In the data rows, zero lies at 7.5, halfway between 7 and 8.
Here are some numbered points:
array([12,  3, 10,  5, 11,  6,  6,  9,  5, 11,  4, 13,  4, 13,  4, 10,  5,
        8,  9,  5, 13,  3, 15,  3]) 0
array([ 5,  8, 11,  8,  4,  8, 11,  6,  4,  9, 11,  5,  5, 11, 10,  4,  4,
       12, 10,  4,  6, 12,  7,  4]) 1
array([6, 9, 7, 7, 9, 7, 6, 7, 9, 7, 8, 8, 8, 7, 7, 7, 7, 8, 7, 8, 7, 8,
       7, 8]) 2
array([10,  9,  6,  9,  9,  7,  7,  8,  8,  7,  8,  8,  8,  7,  7,  7,  7,
        8,  7,  8,  8,  8,  7,  8]) 3
array([ 5,  7, 10, 10,  5,  6,  9,  8,  6,  6,  9,  8,  6,  6,  9,  8,  6,
        7,  8,  8,  7,  7,  7,  8]) 4
array([ 5,  8, 10,  8,  4,  8, 11,  7,  4,  8, 11,  6,  5,  9, 10,  5,  4,
       11, 10,  5,  6, 10,  7,  5]) 5
array([11,  5,  8,  9,  8,  9,  4, 10,  5,  9,  6,  9,  8,  6,  9,  5, 10,
        5,  9,  7,  7,  8,  5,  9]) 6
array([11,  4,  8,  8,  8,  9,  4, 11,  4, 10,  6,  9,  8,  6,  9,  5, 11,
        5, 10,  7,  7,  9,  4,  9]) 7
array([10,  8,  5,  7,  8,  6,  7,  8,  9,  7,  8,  8,  8,  7,  7,  7,  7,
        8,  7,  8,  8,  8,  7,  8]) 8
array([11,  5,  8,  9,  8,  9,  4, 10,  5,  9,  7,  8,  8,  5,  9,  5, 10,
        6,  9,  7,  7,  8,  5,  9]) 9
array([9, 7, 6, 9, 9, 7, 7, 8, 8, 7, 8, 8, 8, 7, 7, 7, 7, 8, 7, 8, 8, 8,
       7, 8]) 10
array([ 5,  8, 10,  8,  4,  8, 11,  6,  5,  8, 10,  6,  5,  9, 10,  5,  5,
       10, 10,  6,  6, 10,  7,  6]) 11
array([12,  3, 10,  6, 10,  7,  5, 10,  4, 11,  4, 12,  5, 11,  6,  8,  8,
        6, 10,  5, 12,  4, 13,  5]) 12
array([9, 8, 6, 9, 9, 6, 7, 8, 8, 7, 8, 8, 8, 7, 7, 7, 7, 8, 7, 8, 8, 8,
       7, 8]) 13
array([7, 7, 7, 9, 8, 7, 7, 8, 8, 7, 8, 8, 8, 7, 7, 7, 7, 8, 7, 8, 8, 8,
       7, 8]) 14
array([11,  5,  8,  7, 10,  6,  7,  7,  8,  7,  8,  8,  8,  7,  7,  7,  7,
        8,  7,  8,  8,  8,  7,  8]) 15
array([6, 9, 7, 7, 9, 7, 6, 7, 9, 7, 8, 8, 8, 7, 7, 7, 7, 8, 7, 8, 7, 8,
       7, 8]) 16
array([ 5, 11,  9,  3,  8, 12,  6,  3, 12, 10,  4,  7, 12,  5,  3, 11, 12,
        3,  5, 12,  8,  4,  7, 10]) 17
array([ 5, 10,  9,  5,  8, 10,  7,  5, 10,  9,  6,  7, 10,  7,  6,  8, 10,
        6,  6,  9,  9,  6,  6,  9]) 18
array([10,  9,  6,  8,  8,  6,  6,  8,  8,  7,  8,  8,  8,  7,  7,  7,  7,
        8,  7,  8,  8,  8,  7,  8]) 19
array([ 5,  8, 10,  8,  4,  8, 10,  7,  5,  8, 10,  6,  6,  9,  9,  5,  5,
       10,  9,  6,  6, 10,  7,  6]) 20
array([ 7, 10,  6,  8,  9,  7,  6,  8,  8,  7,  8,  8,  8,  7,  7,  7,  7,
        8,  7,  8,  8,  8,  7,  8]) 21
array([ 5,  7,  9, 10,  6,  6,  9,  8,  6,  6,  9,  8,  7,  6,  8,  8,  6,
        7,  8,  8,  7,  7,  7,  8]) 22
array([10,  8,  6,  8,  8,  6,  7,  8,  8,  7,  8,  8,  8,  7,  7,  7,  7,
        8,  7,  8,  8,  8,  7,  8]) 23
array([ 5, 11,  9,  3,  8, 12,  5,  4, 12,  9,  4,  8, 12,  3,  5, 12,  9,
        3,  8, 11,  5,  7,  8,  8]) 24
array([7, 8, 7, 9, 8, 7, 7, 8, 8, 7, 8, 8, 8, 7, 7, 7, 7, 8, 7, 8, 8, 8,
       7, 8]) 25
array([ 5, 11,  9,  4,  8, 12,  6,  4, 11, 10,  4,  6, 12,  7,  3, 10, 13,
        3,  4, 12, 10,  3,  6, 11]) 26
array([ 5,  7, 11, 10,  3,  6, 11,  9,  3,  5, 11,  9,  4,  5, 11,  9,  3,
        5, 11, 10,  4,  5,  8, 10]) 27
array([8, 6, 5, 9, 9, 7, 7, 8, 8, 7, 8, 8, 8, 7, 7, 7, 7, 8, 7, 8, 8, 8,
       7, 8]) 28
array([12,  3, 10,  5, 11,  6,  6,  9,  5, 11,  4, 13,  3, 14,  3, 11,  5,
        8,  9,  5, 15,  2, 15,  2]) 29
array([9, 8, 5, 8, 8, 6, 7, 8, 8, 7, 8, 8, 8, 7, 7, 7, 7, 8, 7, 8, 8, 8,
       7, 8]) 30
array([ 6,  7,  8, 10,  7,  6,  8,  8,  7,  6,  8,  8,  7,  7,  8,  7,  7,
        8,  8,  8,  7,  8,  7,  8]) 31
array([7, 8, 6, 9, 9, 7, 7, 8, 8, 7, 8, 8, 8, 7, 7, 7, 7, 8, 7, 8, 8, 8,
       7, 8]) 32
array([11,  5,  8,  9,  7,  9,  4, 10,  5, 10,  6,  9,  8,  6,  9,  5, 10,
        5,  9,  7,  7,  8,  5,  9]) 33
array([10,  6,  7,  9,  9,  7,  7,  8,  8,  7,  8,  8,  8,  7,  7,  7,  7,
        8,  7,  8,  8,  8,  7,  8]) 34
array([ 5,  8, 10,  9,  4,  7, 10,  7,  5,  7, 10,  7,  5,  7, 10,  7,  5,
        8, 10,  7,  6,  8,  7,  7]) 35
array([ 9,  5,  1,  4,  8, 10, 12, 11,  9,  4,  4,  3,  7, 10, 11, 12, 10,
        5,  1,  3,  3,  8, 14, 12]) 36
array([ 5,  9, 11,  7,  4,  9, 11,  5,  4, 10, 10,  4,  5, 13,  9,  2,  5,
       15,  9,  2,  6, 13,  7,  3]) 37
array([ 5,  8, 10,  8,  5,  8, 10,  6,  6,  8,  9,  6,  6,  9,  8,  6,  6,
       10,  8,  6,  7,  9,  7,  6]) 38
array([ 5,  8, 10,  9,  4,  7, 11,  7,  4,  7, 11,  7,  5,  8, 10,  6,  4,
        9, 10,  7,  5,  9,  8,  7]) 39
array([ 5,  7, 10,  9,  4,  7, 11,  7,  5,  7, 10,  7,  5,  8, 10,  6,  4,
        9, 10,  7,  6,  9,  7,  7]) 40
array([6, 7, 7, 9, 8, 7, 7, 8, 8, 7, 8, 8, 8, 7, 7, 7, 7, 8, 7, 8, 8, 8,
       7, 8]) 41
array([9, 7, 4, 7, 8, 7, 8, 8, 9, 7, 7, 7, 8, 7, 8, 8, 8, 8, 7, 8, 7, 8,
       7, 8]) 42
array([ 5,  5,  9, 13,  7,  2,  7, 11,  9,  3,  6, 10, 10,  5,  5,  7, 11,
        9,  4,  6, 10, 10,  6,  5]) 43
array([ 5,  7, 10,  9,  4,  6, 11,  8,  4,  7, 11,  8,  5,  7, 10,  7,  4,
        8, 10,  7,  5,  8,  8,  7]) 44
array([6, 7, 7, 9, 8, 7, 7, 8, 8, 7, 8, 8, 8, 7, 7, 7, 7, 8, 7, 8, 8, 8,
       7, 8]) 45
array([9, 8, 6, 9, 9, 6, 7, 8, 8, 7, 8, 8, 8, 7, 7, 7, 7, 8, 7, 8, 8, 8,
       7, 8]) 46
array([ 5,  5,  9, 14,  7,  2,  7, 11, 10,  3,  5, 10, 11,  5,  4,  7, 13,
       10,  3,  5, 11, 12,  5,  4]) 47
array([7, 9, 6, 8, 9, 7, 7, 8, 8, 7, 8, 8, 8, 7, 7, 7, 7, 8, 7, 8, 8, 8,
       7, 8]) 48
array([ 9,  5,  2,  4,  8,  9, 11, 11,  9,  4,  4,  4,  7, 10, 11, 12,  9,
        6,  2,  4,  4,  8, 12, 11]) 49
array([ 9,  5,  1,  4,  8, 10, 12, 12, 10,  4,  4,  3,  6, 10, 12, 13, 11,
        5,  0,  2,  2,  8, 15, 13]) 50
Which three points above are nearest to each new point, looking only along the 3 directions in which the numbered points spread most? Their numbers follow each, nearest first.
array([ 5, 11,  9,  4,  7, 11,  6,  4, 10, 10,  6,  6, 11,  8,  4,  8, 11,
        5,  4, 11, 10,  5,  6, 10]) -> 24 18 17
array([ 9,  5,  2,  5,  8,  9, 11, 10,  9,  4,  5,  5,  8, 10, 10, 10,  8,
        6,  4,  6,  6,  8, 10,  9]) -> 49 36 42
array([10,  6,  7,  8,  9,  7,  7,  8,  8,  7,  8,  8,  8,  7,  7,  7,  7,
        8,  7,  8,  8,  8,  7,  8]) -> 34 23 10
array([ 5, 11,  9,  3,  8, 12,  5,  4, 12,  9,  4,  8, 12,  4,  4, 11,  9,
        3,  8, 11,  6,  6,  8,  8]) -> 24 17 26
array([9, 7, 4, 7, 8, 7, 8, 8, 9, 7, 7, 7, 8, 7, 8, 8, 8, 8, 7, 8, 7, 8,
       7, 8]) -> 42 8 30
array([ 5, 11,  9,  3,  8, 12,  5,  4, 12,  8,  4,  8, 11,  3,  5, 11,  8,
        3,  9, 10,  5,  7,  8,  7]) -> 24 18 17
array([ 9,  5,  2,  4,  8,  9, 11, 11,  9,  5,  5,  4,  7,  9, 10, 11,  9,
        6,  3,  5,  5,  8, 11, 10]) -> 49 36 50
array([ 5, 11,  9,  4,  7, 11,  7,  4, 10, 10,  6,  5, 11,  8,  4,  8, 12,
        6,  3, 11, 11,  4,  5, 11]) -> 24 18 17
array([ 9,  5,  2,  5,  8,  9, 10, 10,  9,  5,  5,  5,  7,  9, 10, 10,  8,
        6,  4,  6,  6,  8, 10,  9]) -> 49 36 42
array([ 5,  7, 10, 10,  5,  6,  9,  8,  6,  7,  9,  8,  7,  7,  8,  7,  6,
        8,  8,  8,  7,  8,  7,  8]) -> 4 22 31
array([12,  3, 10,  5, 11,  6,  6,  9,  5, 11,  5, 12,  5, 11,  5,  9,  7,
        7,  9,  6, 12,  4, 13,  5]) -> 12 0 29
array([ 9,  5,  2,  4,  8,  9, 11, 11,  9,  5,  5,  5,  7,  9, 10, 11,  9,
        6,  4,  5,  5,  8, 11, 10]) -> 49 36 50
array([ 9,  5,  2,  4,  8, 10, 11, 11,  9,  4,  4,  4,  7, 10, 11, 11,  9,
        5,  2,  4,  4,  8, 12, 11]) -> 49 36 50
array([9, 6, 4, 7, 8, 7, 8, 8, 8, 6, 7, 7, 8, 7, 8, 8, 8, 8, 7, 8, 7, 8,
       7, 8]) -> 42 8 30
array([11,  5,  8,  7, 10,  6,  7,  7,  8,  7,  8,  8,  8,  7,  7,  7,  7,
        8,  7,  8,  8,  8,  7,  8]) -> 15 34 6
array([9, 6, 4, 7, 9, 7, 8, 8, 8, 6, 7, 7, 8, 7, 8, 7, 7, 8, 7, 8, 8, 8,
       7, 8]) -> 42 8 28
array([ 5, 11,  9,  3,  9, 11,  5,  5, 12,  8,  4,  9, 11,  3,  6, 11,  7,
        4, 10,  9,  4,  9,  9,  6]) -> 18 24 47
array([ 5, 10, 10,  4,  6, 11,  7,  3,  9, 11,  6,  4, 11, 10,  3,  7, 14,
        6,  2, 11, 12,  3,  5, 12]) -> 24 18 17
array([9, 6, 4, 7, 8, 7, 8, 8, 8, 6, 7, 7, 8, 7, 8, 7, 7, 8, 7, 8, 8, 8,
       7, 8]) -> 42 8 28
array([10,  6,  7,  8,  9,  7,  7,  8,  8,  7,  8,  8,  8,  7,  7,  7,  7,
        8,  7,  8,  8,  8,  7,  8]) -> 34 23 10
array([9, 6, 4, 6, 8, 7, 8, 9, 9, 6, 7, 7, 8, 7, 8, 8, 8, 8, 7, 8, 7, 8,
       7, 8]) -> 42 8 28
array([ 5, 11,  9,  4,  8, 12,  6,  4, 11,  9,  4,  7, 11,  5,  4, 10, 10,
        4,  7, 11,  7,  6,  7,  9]) -> 24 17 26
array([10,  6,  7,  8,  9,  7,  7,  8,  8,  7,  8,  8,  8,  7,  7,  7,  7,
        8,  7,  8,  8,  8,  7,  8]) -> 34 23 10
array([10,  8,  5,  7,  8,  6,  7,  8,  9,  7,  8,  8,  8,  7,  7,  7,  7,
        8,  7,  8,  8,  8,  7,  8]) -> 8 28 30
array([12,  3, 10,  6, 10,  7,  5, 10,  5, 11,  5, 12,  5, 11,  6,  8,  8,
        7, 10,  6, 12,  5, 12,  5]) -> 12 0 29
array([11,  5,  8,  8,  9,  6,  7,  8,  8,  7,  8,  8,  8,  7,  7,  7,  7,
        8,  7,  8,  8,  8,  7,  8]) -> 15 34 23
